In the data rows, the value 128 means zero.
Here are some points:
[127 103 113 122 178 140 094 114 132 174 143 111 145 160 113 183 152 157 163 128 070 079 133 141]
[236 103 085 216 255 013 120 143 143 065 123 094 140 183 162 172 188 187 176 174 034 085 154 206]
[049 061 107 153 150 166 133 118 182 196 121 166 121 095 022 225 161 201 160 170 122 081 130 116]
[142 180 116 201 108 132 132 137 148 108 062 157 108 115 124 074 127 224 131 155 096 168 095 115]
[255 096 000 243 183 082 126 050 000 117 047 143 163 084 123 154 111 097 187 000 184 099 054 154]
[141 146 125 119 159 127 111 134 131 131 135 110 143 128 160 095 134 098 131 106 075 110 126 151]
[130 113 169 188 041 077 192 062 105 051 164 178 143 125 080 107 116 127 078 131 049 115 134 146]
[029 113 145 088 041 172 145 095 132 164 149 172 117 049 109 110 086 147 131 133 156 179 102 105]
[135 177 108 067 156 166 093 142 107 171 099 103 152 124 184 067 112 078 116 060 115 133 101 125]
[185 140 088 160 174 065 072 096 106 105 114 116 154 129 138 094 136 125 143 071 033 119 082 191]
[146 000 138 131 255 151 172 217 163 165 101 126 110 218 018 255 201 228 217 255 189 052 233 117]
[089 116 114 135 061 176 127 109 122 155 144 155 128 057 121 111 076 170 138 107 139 170 113 122]
[162 139 120 154 152 092 098 119 122 105 140 120 142 129 151 093 138 106 138 107 062 116 125 166]
[000 078 151 063 064 179 138 118 184 199 159 166 084 075 060 188 126 170 135 174 184 144 116 086]
[083 107 187 158 062 128 135 134 117 116 154 151 101 084 123 102 120 122 123 139 129 172 118 118]
[130 141 147 064 099 156 133 141 110 130 165 101 132 141 156 134 099 064 110 117 203 132 157 113]
[156 112 130 145 201 102 116 136 142 132 153 100 143 171 146 153 168 156 163 156 051 095 154 171]
[103 184 087 044 132 199 119 172 094 180 089 090 126 133 152 119 101 085 109 087 255 173 133 057]
[112 170 090 040 117 188 146 141 095 184 128 108 133 133 150 109 091 084 101 100 228 129 139 072]
[020 056 117 136 120 154 131 137 198 172 133 180 108 090 023 235 172 183 167 190 173 089 149 103]
[183 157 107 136 170 103 096 121 090 129 115 102 149 128 176 085 123 082 126 053 092 122 105 159]
[026 090 114 060 079 182 119 101 152 211 167 144 098 080 076 163 103 181 154 133 163 114 117 108]
[135 150 140 077 108 155 139 153 119 135 148 105 132 146 155 119 105 088 111 122 200 130 151 102]
[192 160 149 227 072 079 193 059 142 035 111 165 141 139 090 085 118 179 082 142 000 102 127 155]
[197 079 126 191 246 057 119 157 146 090 141 102 147 188 139 210 171 173 179 194 059 092 185 190]
[021 136 224 100 004 159 124 088 179 127 151 168 088 076 096 069 079 141 115 187 104 203 094 120]
[120 151 130 053 154 182 112 151 128 177 108 118 134 143 152 141 136 073 131 087 156 104 115 108]
[165 140 098 146 197 081 088 118 152 119 129 109 145 152 144 113 161 157 148 125 030 091 118 170]
[193 113 120 209 172 016 095 110 123 053 153 124 147 151 148 107 167 124 139 131 021 106 119 201]
[135 147 140 066 099 163 135 150 114 133 158 107 123 132 151 125 093 065 105 116 210 123 157 113]
[146 165 111 079 165 166 097 140 100 169 087 101 145 126 183 066 120 064 115 057 116 131 103 127]
[249 124 216 219 151 018 139 104 144 000 181 095 174 196 157 098 113 175 133 168 000 170 183 245]
[058 208 076 006 117 230 111 195 083 230 067 094 119 124 153 086 129 057 089 065 255 162 101 000]
[154 145 098 141 173 096 086 114 138 126 133 106 139 141 149 107 153 155 150 119 032 098 111 166]
[117 143 167 153 114 127 123 125 164 129 115 170 085 135 107 090 139 204 104 195 096 147 106 109]
[199 144 094 224 140 140 131 127 135 118 087 137 118 122 137 127 112 243 152 147 099 157 126 134]
[007 119 239 086 006 150 133 116 196 122 155 173 071 082 101 073 127 104 102 182 147 193 101 102]
[082 158 107 021 103 199 142 152 099 194 140 110 122 138 141 121 102 074 099 102 255 116 140 045]
[138 134 123 112 165 133 091 121 129 145 142 103 145 145 160 112 138 114 138 093 073 104 124 151]
[034 052 145 120 103 150 128 115 176 183 161 147 110 098 056 186 144 189 153 169 130 111 134 125]
[086 173 118 016 111 209 110 159 125 189 113 088 128 118 170 122 090 065 106 094 255 151 123 076]
[163 140 133 204 030 136 217 071 082 069 125 153 147 102 126 091 055 098 068 078 133 145 132 125]
[146 165 138 073 114 175 131 157 128 141 130 102 126 142 153 127 103 081 106 116 218 120 150 099]
[147 158 113 198 126 131 123 117 141 124 086 153 111 133 129 088 138 240 126 161 090 151 113 127]
[169 113 123 165 212 066 102 127 144 104 142 098 145 159 149 142 175 150 163 144 051 087 147 176]
[039 050 137 139 120 150 153 128 156 198 162 164 121 105 043 194 156 209 155 178 109 117 136 103]
[142 126 113 137 174 118 099 122 135 140 145 107 137 143 142 117 145 145 143 119 051 094 130 156]
[126 174 113 040 150 183 107 139 105 194 092 104 150 120 178 082 108 069 111 067 139 125 094 114]
[122 155 123 051 104 172 132 140 115 148 147 093 139 129 155 129 088 077 109 106 215 130 146 104]
[120 126 164 146 035 149 181 080 108 085 141 149 134 115 113 110 079 079 093 101 177 139 142 112]
[255 118 000 255 194 072 160 072 065 095 004 151 167 142 133 123 148 219 195 040 108 125 084 157]
[139 068 214 198 053 025 179 078 087 044 207 193 152 144 072 133 120 095 089 121 038 126 130 165]
[117 168 148 063 087 185 136 151 109 151 132 123 123 137 149 103 094 056 087 101 216 133 128 073]
[113 184 110 020 151 192 099 143 119 206 085 104 137 120 186 080 110 063 106 061 152 120 096 100]
[150 089 144 146 202 102 124 144 137 125 157 109 143 172 132 182 166 162 173 169 065 089 173 165]
[202 106 124 217 175 003 099 106 124 034 152 124 149 159 146 114 167 119 146 135 019 114 124 204]
[174 133 104 167 173 077 099 117 120 098 133 114 145 141 157 091 150 123 142 099 047 111 112 177]
[100 162 085 052 123 183 107 169 082 193 103 090 127 143 153 117 112 053 103 074 255 172 124 054]
[057 039 130 132 140 141 128 115 150 190 170 161 127 106 058 203 153 174 161 153 106 096 139 129]
[142 149 154 092 110 146 143 149 120 118 138 115 136 148 143 119 117 112 115 133 160 128 148 119]
[119 164 123 049 143 176 109 136 110 181 109 112 140 128 178 090 113 071 115 072 132 128 104 118]
Here are 40 more points, each followed by its number:
[078 169 121 001 102 212 124 165 105 187 131 096 128 125 168 125 089 043 099 097 255 158 133 049] 0
[153 163 093 110 177 127 090 118 120 145 103 103 147 130 164 088 133 122 128 078 070 111 096 155] 1
[122 139 134 087 077 166 156 127 118 121 134 126 121 125 120 140 089 072 101 117 234 126 141 093] 2
[149 144 134 197 111 132 136 123 139 111 104 146 102 122 128 096 131 195 126 170 083 160 119 128] 3
[083 179 115 018 109 214 117 162 125 183 118 093 128 113 158 128 093 071 114 100 255 147 130 072] 4
[216 055 095 202 255 048 132 158 156 088 123 094 141 206 117 255 183 218 203 228 050 073 193 205] 5
[121 126 175 106 085 133 151 129 120 115 154 133 135 141 122 125 123 087 097 133 149 133 145 105] 6
[193 163 140 211 083 092 185 063 141 045 112 154 148 132 091 091 111 175 095 136 013 113 121 158] 7
[150 148 138 104 104 156 151 124 116 126 136 101 138 135 140 126 096 107 119 110 198 140 145 113] 8
[119 154 141 046 110 172 126 154 096 161 155 103 131 150 155 127 095 065 100 105 212 135 152 090] 9
[152 146 113 110 164 124 090 128 124 135 129 105 141 136 163 088 135 109 128 088 077 115 115 157] 10
[000 065 191 033 000 179 154 101 186 170 172 202 068 029 038 160 101 117 113 155 218 152 119 059] 11
[143 167 112 067 155 158 094 143 107 174 104 103 150 121 178 072 108 069 118 066 121 126 103 127] 12
[112 157 089 055 128 179 106 173 070 190 099 099 132 144 158 119 110 043 109 066 255 183 115 048] 13
[126 117 146 099 098 137 109 140 112 114 162 107 128 127 151 153 093 033 115 096 255 174 154 116] 14
[063 205 067 005 135 228 119 184 080 227 077 094 114 134 148 092 120 058 095 076 255 161 109 005] 15
[172 060 127 168 255 089 130 174 160 113 132 095 138 198 103 255 191 200 192 222 078 072 195 177] 16
[117 129 100 093 103 146 107 152 060 158 125 112 136 138 152 140 096 013 107 054 255 189 115 077] 17
[208 049 122 211 255 040 144 183 148 068 124 105 135 194 118 255 195 186 186 217 079 089 195 191] 18
[137 159 146 073 114 157 134 151 116 133 143 099 124 156 151 121 098 089 105 116 199 136 152 100] 19
[070 226 044 000 145 250 100 187 094 250 047 081 128 122 147 105 108 091 110 061 255 163 096 003] 20
[035 177 117 000 119 196 144 177 163 201 075 164 114 109 128 128 144 090 098 114 208 109 094 053] 21
[081 215 071 013 120 223 123 177 089 217 064 095 123 116 149 097 110 072 095 064 255 155 100 018] 22
[150 124 112 136 186 115 101 126 146 137 139 104 142 157 140 128 160 150 150 128 054 092 134 159] 23
[179 122 117 167 181 064 104 118 135 090 145 108 138 142 158 108 158 134 146 128 038 102 129 179] 24
[100 131 155 077 129 122 140 156 130 140 127 138 127 116 150 128 145 062 121 115 168 115 123 121] 25
[083 088 192 120 051 086 152 099 136 079 159 198 114 149 048 156 167 085 077 160 102 082 122 095] 26
[170 143 166 146 123 094 147 127 151 060 150 113 135 142 130 130 119 138 120 157 108 124 170 171] 27
[169 122 086 204 093 147 138 098 083 132 123 148 131 086 139 113 071 168 151 081 116 170 107 146] 28
[186 182 080 220 156 144 118 141 131 120 058 136 121 130 147 102 126 255 147 130 092 155 113 129] 29
[152 122 129 140 167 092 108 128 149 110 140 119 136 137 153 123 168 115 148 133 061 091 127 160] 30
[147 139 154 118 102 139 150 139 132 103 143 114 134 153 131 125 125 109 113 141 171 130 156 122] 31
[134 094 137 119 188 109 106 142 152 139 152 106 128 167 132 173 174 140 166 161 089 083 154 156] 32
[066 211 077 000 130 244 112 185 096 229 060 088 128 124 152 103 102 090 101 062 255 164 101 015] 33
[167 153 100 116 168 105 084 116 112 127 113 110 141 126 165 087 134 101 137 076 076 113 093 166] 34
[137 113 174 205 020 060 207 052 115 034 148 192 138 121 054 102 131 134 062 141 026 103 126 138] 35
[179 154 098 219 143 136 126 130 155 115 063 139 113 138 128 114 132 255 141 177 073 156 112 130] 36
[037 040 113 108 123 166 131 110 149 213 164 161 105 093 064 209 150 164 165 154 148 082 127 115] 37
[095 150 124 048 114 177 130 158 119 152 141 093 137 139 149 133 096 077 121 110 238 167 146 095] 38
[170 150 122 206 123 125 134 127 150 108 081 137 108 129 136 102 129 225 136 176 085 165 114 126] 39
Which of these numbered points is nearest to each point below, looking only along the 4 directions in which the first points spread most? Its number follows each.
[020 076 109 085 113 176 133 110 163 209 144 152 110 088 056 174 134 208 161 157 137 112 112 101] > 37
[017 066 123 148 129 154 127 139 204 175 116 175 107 087 016 225 184 193 163 191 146 085 136 095] > 37
[151 148 168 120 106 136 136 147 128 104 134 119 140 152 136 113 125 115 103 141 133 139 136 128] > 31
[147 159 114 091 157 148 102 143 098 151 113 097 144 124 178 072 114 078 121 074 099 131 107 141] > 12
[025 058 134 167 121 146 148 145 176 167 138 177 115 077 040 197 173 182 149 178 141 103 151 114] > 37
[000 069 217 051 029 170 133 123 164 174 173 173 074 072 077 167 131 104 118 179 190 159 122 086] > 11
[182 187 073 223 149 143 117 149 134 121 045 147 117 120 139 093 125 255 142 138 099 151 110 126] > 29
[000 082 228 047 000 172 127 092 176 155 189 187 078 029 078 108 087 084 096 169 183 180 105 090] > 11
[168 156 106 117 168 126 096 131 100 141 122 106 144 132 174 084 130 080 123 069 096 110 113 147] > 1
[170 139 152 163 066 122 191 086 100 075 137 148 145 136 126 099 087 096 074 093 100 120 139 138] > 3
[156 211 093 208 102 149 137 143 106 119 055 162 095 092 138 047 126 203 115 115 117 171 078 110] > 28
[033 076 158 084 071 171 135 118 134 196 177 157 108 083 091 168 124 144 139 140 158 151 116 109] > 37
[000 109 201 083 000 166 129 098 134 154 152 201 079 020 090 083 107 093 086 135 191 174 088 069] > 11
[133 170 133 066 103 169 142 148 117 143 134 109 123 141 153 107 101 077 099 117 206 125 140 093] > 14
[000 095 227 067 000 158 128 082 157 149 193 199 076 042 099 076 104 066 073 149 193 171 102 098] > 11
[186 159 124 214 075 104 197 061 137 054 101 164 143 127 084 094 106 177 093 130 037 115 125 156] > 7
[145 005 255 255 000 000 217 008 085 000 220 254 148 157 021 102 165 050 026 165 000 119 112 154] > 35
[176 215 032 255 100 129 158 123 062 100 019 194 102 070 131 027 124 185 099 039 172 158 074 097] > 28
[156 047 129 144 249 102 135 174 156 135 136 108 130 195 090 255 186 199 191 230 103 069 196 157] > 16
[187 046 238 255 000 000 197 000 102 000 217 207 170 166 042 082 132 118 045 170 000 130 124 213] > 35
[192 127 100 200 160 040 097 107 109 078 137 125 158 139 141 102 158 103 136 088 040 107 102 185] > 24
[145 146 122 121 158 124 105 124 127 132 132 115 142 133 158 102 140 100 135 104 082 115 121 152] > 10
[077 201 073 016 123 212 131 175 087 203 080 104 117 116 157 096 111 063 096 078 255 158 111 025] > 22
[145 134 123 142 170 113 103 122 134 123 138 107 138 143 147 104 147 129 145 115 055 100 131 160] > 30
